In the rows, zero is written as 128.
One turn sends every row of this set to another row. A few are shown first. Where does it send the rows asked after them?
tukag: [104 102 122 133 158 155 103 130  90 145 132 116 166 146 141 126 123 121
 103 103 115 100  83 149  93 116 128 135  94 120 101 106]
refo: [120 125 120 123 142 134  72 146 122 117 103  97 178 138 136 145 118 156
 155 132 116 102  86 142 103 106 148 114 127 114  97 104]
Nudo: [124 103 118 138 142 172 113 133  95 132 146 121 166 171 143 124 121 124
 115 103 127  92  68 146 112 124 119 137 102 117 114  88]
paket: [175 135 165 113  95 123 120 138 140 155 138 150 124 115 157 114 127 130
 136 142 138 157 126 115 158 130  93 147 135 108 152 161]
dafoz: [133 115 137 126 150 142  99 180  89  73 169 110 143 132 141 158 118 125
  78  93 108 125  88 145 143 110 125 106  99 132 110 103]
Mir: [106  99 138 138 160 144 105 161  84  95 160 107 140 125 141 150 117 110
  62  96 100 128 101 132 130 120 131 108  95 137 119 114]
fil: [114 111 117 138 135 152  89 127 123 134 107 102 176 160 139 135 117 144
 158 135 124  96  85 130 104 123 145 122 135 112 113  99]
Didi: [179 145 166 101 115 131 127 139 139 166 143 162 114 126 150 121 108 119
 126 144 131 146 114 103 154 129  91 160 124 113 137 150]
roso: [175 132 163 112  96 127 123 141 138 154 146 150 121 116 156 114 126 127
 133 136 140 160 121 114 157 133  92 149 135 106 154 158]
Dibi: [117 111 140 146 134 135  89 160 117  70 125  88 149 133 138 166 104 136
 110 134 100 129 116 102 149 125 158  83 147 139 133 114]
Mame: [164 141 169 100 116 127 117 141 149 158 143 166 114 116 151 130 108 120
 134 147 135 149 117 100 164 129  90 153 127 118 145 147]
pom: [128 104 140 146 139 152 113 167  91  69 164 106 138 145 143 157 109 116
  70 104 103 126 102 119 156 125 133  98 115 140 131 106]
kig: [154 123 116 147 121 146 112 148  91 112 118  73 152 171 130 133 104 145
 114 121 107 111  96 122  94 136 157 111 142 105 106 114]
baso: [140 121 137 151 126 141 111 135  95 103  95 100 171 152 142 150  99 132
  91 139  90  95 115 119 128 100 150 100 125 149 108 123]
Ruv: [101  95 121 134 148 164  91 158 119  99 175 109 144 153 142 142 127 129
 137  98 138 125  70 131 130 148 126 121 124 105 138  80]
Gar: [172 142 161 101 114 129 121 148 145 156 154 154 105 121 147 125 109 125
 136 141 137 158 112  99 154 141  94 155 133 103 144 147]
Sanes: [117 111 115 120 151 147  78 172 113  97 168 100 148 140 136 146 130 144
 142  96 134 127  67 147 114 132 129 120 117  97 113  86]
rap: [171 145 162 102 112 125 116 139 150 162 135 156 113 121 148 126 106 128
 144 153 134 150 119  97 153 134  99 154 136 110 140 152]
roke: [ 86  93 143 137 152 160  91 147 122  90 152 136 162 134 152 157 122 114
 112 116 121 109  89 130 164 114 120 109 107 150 139  90]
vatid: [176 133 165 112  95 126 125 142 137 151 145 154 121 115 159 114 124 125
 126 136 136 160 126 115 162 130  89 147 130 112 154 158]
Fad: [176 146 169 103 111 124 124 140 143 158 134 160 116 118 149 128 105 121
 123 149 127 145 123  98 160 125  95 152 128 121 137 156]
zubes: [160 131 119 130 131 131  98 170  88  95 129  72 150 150 130 142 108 151
 106 112 103 120  94 136 101 120 153 106 128 105  91 118]
Zinog: [170 131 165 112  96 126 121 140 141 153 142 154 123 113 157 116 128 125
 133 140 139 158 125 113 162 129  89 146 133 111 153 156]
degi: [106 112 140 143 149 129  93 138  98 114  98 101 166 121 139 151 108 125
  86 132  88 110 121 124 115 100 151 102 112 150 105 130]
Kebak: [136 125 140 129 138 130  93 154  97  90 104 108 173 131 141 160 107 137
  92 130  92 103 107 138 130  85 141  99 109 149  93 121]
rubos: [ 66  91 135 131 169 146  75 144 120 109 143 124 159 114 143 152 127 116
 115 112 118 121  94 134 133 115 130 113 104 139 129  98]
muku: [173 146 166 101 113 124 116 149 148 149 144 153 105 115 145 131 106 124
 133 148 132 160 122  93 161 135 101 146 138 112 144 152]
kidib: [ 95  95 117 132 161 151  89 160 103 115 169  96 137 136 134 137 128 128
 118  90 127 135  78 137 101 147 135 123 114  98 124  96]
nefo: [177 133 165 112  94 126 125 137 137 157 140 154 124 117 157 113 126 128
 131 138 138 155 125 116 158 129  90 149 130 111 151 158]
Remu: [180 134 164 113  93 124 124 140 134 154 140 147 122 117 157 114 124 127
 128 137 136 159 127 112 157 131  92 146 136 106 151 161]
sen: [176 132 166 114  95 122 122 139 138 153 139 152 123 114 158 118 124 126
 129 141 135 157 128 113 161 128  91 147 133 114 151 161]
bodig: [179 143 167 100 115 128 129 148 137 153 151 160 105 122 149 126 105 118
 116 139 129 154 117  99 160 133  90 153 123 115 141 152]
roken: [174 134 166 112  94 122 120 143 139 150 143 148 120 114 156 117 126 129
 131 138 137 163 128 113 161 132  93 143 136 111 154 159]
lafe: [ 94 106 135 118 160 146  72 157 121  93 145 133 171 121 149 158 127 128
 125 115 121 108  79 150 148  98 118 113  97 141 116  88]
nupu: [116 118 134 126 146 126  71 177 120  63 137  90 149 117 137 171 114 145
 120 122 106 136 106 124 141 114 151  87 132 130 117 108]
fupo: [ 95 108 118 135 151 137  77 136 117 135 107  88 164 132 132 136 120 142
 145 127 115 116  96 131  87 127 155 118 130 109 109 111]
ruk: [ 96 106 133 139 154 127  79 165 109  83 136  80 138 113 132 159 111 131
 101 118 100 145 116 112 123 131 158  89 134 125 127 120]
bebo: [137 118 120 121 146 152 100 148  91 125 137 117 173 156 141 133 123 136
 114 103 118  93  71 164 105 104 121 133  93 116  91  97]
radam: [135 116 119 142 140 137 107 151  81 119 124  72 144 146 125 134 107 135
  90 111  98 125 105 128  84 130 157 113 122 106  99 126]
zede: [185 148 164 101 110 125 128 146 136 157 143 149 105 126 146 123 104 125
 127 142 130 155 118  97 149 136  99 153 132 106 138 153]

degi goes to radam
Ruv goes to roke
bebo goes to Sanes
Now these:
zede goes to rap
nefo goes to roso

